[[117 132]
 [152 125]]
:
[132 152]

[[126 135 123 119]
 [138 134 155 140]
 [120 140 117 134]]
:
[119 155 140]

[[116 108 113 139 126]
 [130 107 149 145 110]
 [117 108 148 139 124]
 [150 112 133 123 130]
 [118 108 148 116 147]]
:
[126 145 148 112 118]

[[102 121 113]
 [148 149 123]
 [149 149 124]
 [118 134 124]
 [117 108 124]]
:
[113 149 149]

[[120 126]
 [138 136]
 [139 136]
 [105 118]]
:
[126 138]

[[129 128 128 128 129]
 [148 102 130 129 134]
 [127 143 104 149 116]
 [130 118 104 114 125]]
:
[129 129 104 118]

[[119 136 121 123]
 [155 116 127 124]
 [144 114 137 139]]
:
[123 127 114]
---
[[127 128 128 129 129]
 [104 128 123 134 134]]
:
[[128 128]
 [128 123]]

[[133 139 126]
 [158 121 132]]
:
[[139 126]
 [121 132]]

[[138 132 157 146 147]
 [121 110 133  99 132]
 [113 133 118 146 144]]
:
[[132 157]
 [110 133]]

[[130 121 130 134 124]
 [129 131 126 126 131]
 [147 134 127 119 130]
 [156 126 130 125 125]
 [107 133 126 127 131]]
:
[[121 130]
 [131 126]]

[[137 126 154]
 [140 119 133]
 [143 111 131]
 [138 102 131]
 [138 131 150]]
:
[[126 154]
 [119 133]]

[[129 124 123 119]
 [134 150 133 125]
 [138 138 138 147]
 [128 121 134 117]]
:
[[124 123]
 [150 133]]

[[138 136 139]
 [153 140 119]
 [119 139 155]
 [134 132 119]
 [126 132 118]]
:
[[136 139]
 [140 119]]

[[143 111 145 118 113]
 [143  99 150 129 101]]
:
[[111 145]
 [ 99 150]]
---
[[142 128 104 134]
 [118 127 132 125]
 [117 150 111 111]]
:
[[142 128]
 [118 127]
 [117 150]]

[[131 133 142 146]
 [128 133 128 124]
 [135 133 123 135]
 [136 133 150 127]]
:
[[131 133]
 [128 133]
 [135 133]]

[[129 136 119 127 137]
 [131 126 128 100 128]
 [136 115 141 127 117]
 [129 145 128 128 142]]
:
[[129 136]
 [131 126]
 [136 115]]

[[113 144 125 122]
 [145 119 123 120]
 [121 113 137 124]
 [129 121 139 107]
 [121 128 118 118]]
:
[[113 144]
 [145 119]
 [121 113]]

[[153 141 131]
 [105 134 119]
 [120 119 116]]
:
[[153 141]
 [105 134]
 [120 119]]

[[117 132]
 [128 129]
 [127 113]
 [105 116]]
:
[[117 132]
 [128 129]
 [127 113]]

[[110 106]
 [150 150]
 [148 142]
 [144 141]]
:
[[110 106]
 [150 150]
 [148 142]]
---
[[128 142 144 145 138 126 142 139 129 104 137 133 136]
 [110 136 138 104 123 120 126 120 120 136 138 131 127]
 [140 125 127 125 138 114 120 126 124 114 120 118 120]
 [143 111 125 114 122 143 126 127 139 151 117 129 119]
 [130 130 138 142 126 142 138 141 129 102 129 130 138]]
:
[[128 142 144 145 138 126 142 139 129 104 137 133 136]
 [140 125 127 125 138 114 120 126 124 114 120 118 120]
 [130 130 138 142 126 142 138 141 129 102 129 130 138]]

[[134 150]
 [123 152]]
:
[[134 150]]

[[118 127 133 141 116 136 129 144 138 134]
 [134 126 128 122 138 121 127 121 126 125]
 [125 132 128 131 124 132 131 133 127 132]
 [115 135 122 135 109 139 133 136 128 130]
 [124 155 103 131 137 123 144 104 102 147]
 [138 122 124 115 146 112 125 112 126 119]
 [109 147 111 146 118 132 142 128 122 147]
 [118 157 106 139 124 134 145 116 106 152]]
:
[[118 127 133 141 116 136 129 144 138 134]
 [125 132 128 131 124 132 131 133 127 132]
 [124 155 103 131 137 123 144 104 102 147]
 [109 147 111 146 118 132 142 128 122 147]]

[[128 133 131]
 [138 122 111]
 [136 133 132]
 [100 137 137]]
:
[[128 133 131]
 [136 133 132]]

[[125 120 123 131 134 106 118 125 110 140 120]
 [121 118 119 122 121 115 118 123 119 123 120]
 [131 138 133 139 130 133 133 144 132 129 130]
 [115 105 108 116 117 107 104 116 109 117 110]
 [122 138 127 152 129 137 131 145 133 128 121]
 [136 130 130 129 137 125 132 122 116 141 132]
 [120 127 126 131 120 124 124 137 134 121 122]]
:
[[125 120 123 131 134 106 118 125 110 140 120]
 [131 138 133 139 130 133 133 144 132 129 130]
 [122 138 127 152 129 137 131 145 133 128 121]
 [120 127 126 131 120 124 124 137 134 121 122]]

[[127 129 130 121 127 134 130 127 135 129 135 134]
 [127 129 130 123 127 132 130 128 133 129 133 132]
 [124 130 128 125 125 134 128 125 138 128 133 133]
 [126 129 128 126 127 132 129 126 135 128 132 131]
 [121 126 119 151 125 120 120 116 132 122 114 120]
 [128 122 126 140 128 119 125 121 126 123 121 124]
 [110 142 111 141 117 123 114 126 123 133 113 117]]
:
[[127 129 130 121 127 134 130 127 135 129 135 134]
 [124 130 128 125 125 134 128 125 138 128 133 133]
 [121 126 119 151 125 120 120 116 132 122 114 120]
 [110 142 111 141 117 123 114 126 123 133 113 117]]
---
[[123 116 114 116]
 [144 145 122 132]
 [ 99 107 153 149]
 [124 143 115 143]
 [146 119 101 131]]
:
[116 122 107 124]

[[126 123 130]
 [130 135 146]
 [117 115 103]
 [123 126 119]]
:
[130 135 117]

[[109 124 119 121]
 [111 131 126 139]
 [125 123 116 122]
 [115 120 137 152]
 [119 124 127 146]]
:
[121 126 123 115]

[[145 112 144 144 139]
 [146 115 116 151 115]]
:
[139 151]

[[129 151 115]
 [112 137 118]
 [129 133 117]
 [114 144 118]
 [150 133 117]]
:
[115 137 129]

[[138 141 139 155]
 [142 141 144 157]
 [148 141 148 156]
 [148 149 152 153]]
:
[155 144 141 148]

[[121 133 124 128]
 [126 124 124 125]
 [124 143 127 128]
 [146 135 144 122]
 [102 121 109 128]]
:
[128 124 143 146]
---
[[118 129 140 133]
 [147 142 143 130]
 [124 130 131 136]
 [146 132 115 129]
 [104 139 125 147]
 [124 132 135 134]
 [125 132 133 133]
 [124 130 136 134]
 [108 113 100 119]
 [135 105 130 140]
 [114 143 124 110]]
:
[[114 143 124 110]
 [135 105 130 140]
 [108 113 100 119]
 [124 130 136 134]
 [125 132 133 133]
 [124 132 135 134]
 [104 139 125 147]
 [146 132 115 129]
 [124 130 131 136]
 [147 142 143 130]
 [118 129 140 133]]

[[131 103 117]
 [134 120 124]
 [129 119 125]
 [125 130 133]
 [126 132 132]
 [124 133 135]
 [118 137 137]
 [120 138 136]
 [116 141 139]
 [107 124 154]
 [119 147 137]]
:
[[119 147 137]
 [107 124 154]
 [116 141 139]
 [120 138 136]
 [118 137 137]
 [124 133 135]
 [126 132 132]
 [125 130 133]
 [129 119 125]
 [134 120 124]
 [131 103 117]]

[[134 127]
 [141 103]
 [136 125]
 [116 152]]
:
[[116 152]
 [136 125]
 [141 103]
 [134 127]]

[[114 136 107 130 138 140]
 [120 142 107 128 116 136]
 [127 127 114 130 133 106]
 [147 133 132 139 132 138]
 [141 136 129 133 110 120]
 [127 124 128 129 140 153]]
:
[[127 124 128 129 140 153]
 [141 136 129 133 110 120]
 [147 133 132 139 132 138]
 [127 127 114 130 133 106]
 [120 142 107 128 116 136]
 [114 136 107 130 138 140]]

[[122 124 137 121 117 122 130]
 [118 129 128 125 118 136 120]
 [126 136 148 118 130 133 121]
 [118 146 141 114 133 118 136]
 [130 127 128 116 120 114 130]
 [135 129 155 138 130 129 114]
 [135 134 135 119 136 116 123]
 [126 130 142 132 131 119 109]
 [119 125 140 121 122 126 119]
 [133 114 141 124 139 130 123]
 [123 139 128 118 125 116 137]]
:
[[123 139 128 118 125 116 137]
 [133 114 141 124 139 130 123]
 [119 125 140 121 122 126 119]
 [126 130 142 132 131 119 109]
 [135 134 135 119 136 116 123]
 [135 129 155 138 130 129 114]
 [130 127 128 116 120 114 130]
 [118 146 141 114 133 118 136]
 [126 136 148 118 130 133 121]
 [118 129 128 125 118 136 120]
 [122 124 137 121 117 122 130]]

[[142 120 129 129 141 110 123 106 124]
 [121 106 114 146 133 135 126 156 118]
 [123 135 136 133 130 131 131 125 144]]
:
[[123 135 136 133 130 131 131 125 144]
 [121 106 114 146 133 135 126 156 118]
 [142 120 129 129 141 110 123 106 124]]

[[123 117 134 112 114 117 139 132 130 125 112 110 114 126 134 134]
 [132 128 129 125 125 127 124 119 132 123 111 129 124 140 124 115]
 [125 123 104 137 122 118 123 130 117 104 125 129 117 113 107 124]
 [126 124 105 137 122 118 123 130 117 104 125 129 117 114 107 124]
 [133 135 122 126 136 136 115 115 110 121 132 131 136 114 119 117]
 [133 134 122 126 134 134 116 117 111 120 130 130 134 115 119 118]]
:
[[133 134 122 126 134 134 116 117 111 120 130 130 134 115 119 118]
 [133 135 122 126 136 136 115 115 110 121 132 131 136 114 119 117]
 [126 124 105 137 122 118 123 130 117 104 125 129 117 114 107 124]
 [125 123 104 137 122 118 123 130 117 104 125 129 117 113 107 124]
 [132 128 129 125 125 127 124 119 132 123 111 129 124 140 124 115]
 [123 117 134 112 114 117 139 132 130 125 112 110 114 126 134 134]]

[[132 135 128 134 130 128 108 135 127 127 101 121 129]
 [137 132 129 115 139 115 121 129 128 120 122 142 128]
 [128 122 141 139 125 123 125 128 128 135 144 136 128]]
:
[[128 122 141 139 125 123 125 128 128 135 144 136 128]
 [137 132 129 115 139 115 121 129 128 120 122 142 128]
 [132 135 128 134 130 128 108 135 127 127 101 121 129]]
